In the rows, zero is written as 128.
The rows of T fall into a few groups, and each row is roughly a mix of its group's hidden directions.
T:
[[133 108  72 119 106 145 110 127 155 123]
 [154 127 111 139 101 145 123 180 131 104]
 [136 101 117 103 101 165 111 114 164 118]
 [122 126 130 126 141  97 155  76 158 129]
 [ 94 119 128 104 120 161  98  98 108 144]
 [134 164 167 128 135 106 160 133  97 122]
 [145 151 119 152 149  85 142 141  96 143]
 [137  97 109 109 102 175 119 143 132 106]
 [126 136 122 121 108 163  98 179 116 128]
 [151  97 120 161 108 128 135 158  94 143]
 [136 167 147 131 155  79 129 122 113 123]
 [136 165 157 102 155 110 112  94 129 121]
 [114 131 164 142 147 133 173 128  97 147]
 [105 137 121 144 172 125 141  95 107 158]
 [118 138 132 163 148  96 149 142  89 148]
 [142 136 158  83 101 120 140 109 153 108]
 [122 147 127 148 162 117 159 106  86 140]
 [116  89  97 149  99 153 140 153 125 142]
 [111 124 112 156 157 145 103 145  88 147]
 [158 145 132 118  99 111 171 124 159 115]
 [107  92  84 116 123 156 121 121 155 131]
 [117 129 118 155 159 150 105 142  87 152]
 [142 168 141 110 122 115 173  99 136 129]
 [138 142 132 160 152  86 158 152 113 130]
 [117 131 129 162 143  96 162 143  92 143]
 [137 100  99 144 130 141  87 132 161 150]
 [121 107 153 119 125 176 148 111  99 150]
 [127  92 112 112 101 177 118 118 137 114]
 [124 144 142 101 129 147 108 103 168 163]
 [104 122 145 125 152  99 146  80 110 139]
 [149 129  71 131 115 132  99 130 131 153]
 [139 126 100 108 100 152 125 135 174 104]
 [106 106 108 164 169 126 120 119 105 149]
 [ 88 138 122 100 146 131 108  88 153 128]
 [133 145 172 129 153 125 152 108  89 135]
 [109 100 107 109 105 152 107 110 165 111]
 [160 146 139 106  94 119 160 128 156 107]
 [147 153 185 138 140 106 127 130 107 132]
 [144 151 163  85  96 144 116 136 127 122]
 [137 135 107 103 119 120  81 100 152 106]
 [142  99 108 116 100 171  99 116 144 122]
 [127 147 137 164 142  94 151 146  92 143]
 [ 95 134 127 127 164 113 139  79 122 142]
 [106 131 158 110 107 144 148 128 146  80]
 [134 102 115 124 126 154  78 111 145 155]
 [152 102 127 120 109 188 118 122 121 130]
 [129  84 105 148  99 159 133 148 141 121]
 [170 137 146 121  93 122 149 155 116 102]
 [108 142 137 157 146  84 162 146 125 138]
 [128 116  80 128 103 123  96 137 161 119]
 [150 150 163 121 147 132 139 125  80 147]
 [123 110 123 157 177 117 129 100  98 136]
 [111 131 110  77 123 150 154 104 113 116]
 [138  99 165 163 156 120 116 138 151 146]
 [163 133 122 145 112 125 158 166 104 103]
 [118 157 168 108 157 115 134  92 116 131]
 [113 144 132 126 119 113 183 142 117  93]
 [141 166 137 111 112 111 164  98 153 125]
 [142 128  71 128 128 127  87 130 143 138]
 [134  98 156 162 153 127 115 141 161 150]
 [158 124 127 147 145 122  79 127 133 167]
 [153 125  93 126 137 130 106 144 180 127]
 [167 122 114 164 140 100 119 153 154 137]
 [136 146 155 101 141 143 110  76 135 117]
 [130 100 136 130 115 187 149 128 110 136]
 [173 136 113 150 131  96 145 156 150 121]
 [134 105 147 121 119 187 131 100 120 135]
 [112 135 152 152 154 103 126 123  81 150]
 [109 108 179 110 134 148 142 116 149 106]
 [166 111 120 153 140 120  92 138 159 151]
 [173 152 134 138 103 133 142 161 106 111]
 [ 98 111 107 152 120  91 132 145 167 128]
 [ 96 131 168 103 117 147 152 113 119  99]
 [119 126 145  93 129 158 109  86 154 114]
 [114  88 117 160 149 130 103 148  97 135]
 [152 121  92 154 144 114 100 136 129 167]
 [116 153 121 128 132 164  97 161  94 135]
 [106 105  87 174 143 119 127 137 137 140]
 [124 158 145 107 148  92 105 101 156 116]
 [128 128 132 130 145  97 158  75 148 129]
 [155 121 136 148 142 127  78 126 137 166]
 [146  97 116 116 103 180 110 124 134 117]
 [128 137 125 139 137 160 102 166  85 143]
 [124  98  85 125  98 147 110 145 152 113]
 [115 150 116 143 143  68 138 151 130 123]
 [129  85 108 151 100 154 138 160 132 138]
 [129 101  79 140  97 140 111 149 146 125]
 [126 136 138 131 166 112 155  77 123 145]
 [127 139 185 140 154 110 148 130 106 138]
 [123  97 115 117 111 158 128 133 179 111]
 [161 140 127 153 116 115 162 153  94 110]
 [126 141 147 132 155 106 153  84  98 142]
 [114  89  99 133  98 161 124 136 156 123]
 [129 138 158  91 139 153 116  85 135 111]
 [107 157 126 134 148  69 134 136 139 131]
 [123  98  84 136  99 134 112 148 157 118]
 [100 123 130 110 110 134 174 125 123  86]
 [126  96  93 115  98 162 112 139 143 109]
 [121 155 166 126 159 118 160 116  97 131]
 [ 95 143 131 120 166 122 131  82 113 142]
 [115 140 166 138 152 111 166 131  99 147]
 [135 159 168 132 158 103 144 115 103 144]
 [107 139 172 110 117 135 160 126 124  91]
 [124 119 137 138 166 102 151  81 111 134]
 [172 149 155 125 111 125 150 141  94 115]
 [124 135 179 151 158 105 138 132 105 140]
 [131 151 146 133 153 143 126 128  71 150]
 [117 147 123 138 171 122 151  85 117 150]
 [132 124 137 149 174 118 138  95  94 145]
 [142 126  72 139 105 129  93 134 140 131]
 [105 128  87 147 120  90 134 162 137 135]
 [139 114 116 127 103 155 101 177 146 119]
 [104  91 109 139 158 102 150 102 134 113]
 [121  98 112 111 113 168  95 110 153 136]]

One row of each group comes first, with its name. Which group is each row after those in?
[ 89 135 109 104 116 151  93 138 158 129] | <119>
[111  90 116 122 104 178 131 114 129 141] | <65>
[ 90 108 133 107 116 165 102 100 122 132] | <3>

[107  88 109 137 124 135  83 148 145 117] | <119>
[152 148 140  99  85 127 147 141 153 107] | <119>
[161 133 120 138  99 149 122 180 131 119] | <119>
[149 117 157 123 125 182 127  96 117 131] | <65>
[115 128 112 111 106 133 175 136 140  86] | <3>
[126 133  85 131 118  93 105 148 159 110] | <65>
[161 150 148 113  93 141 134 164 108 117] | <119>
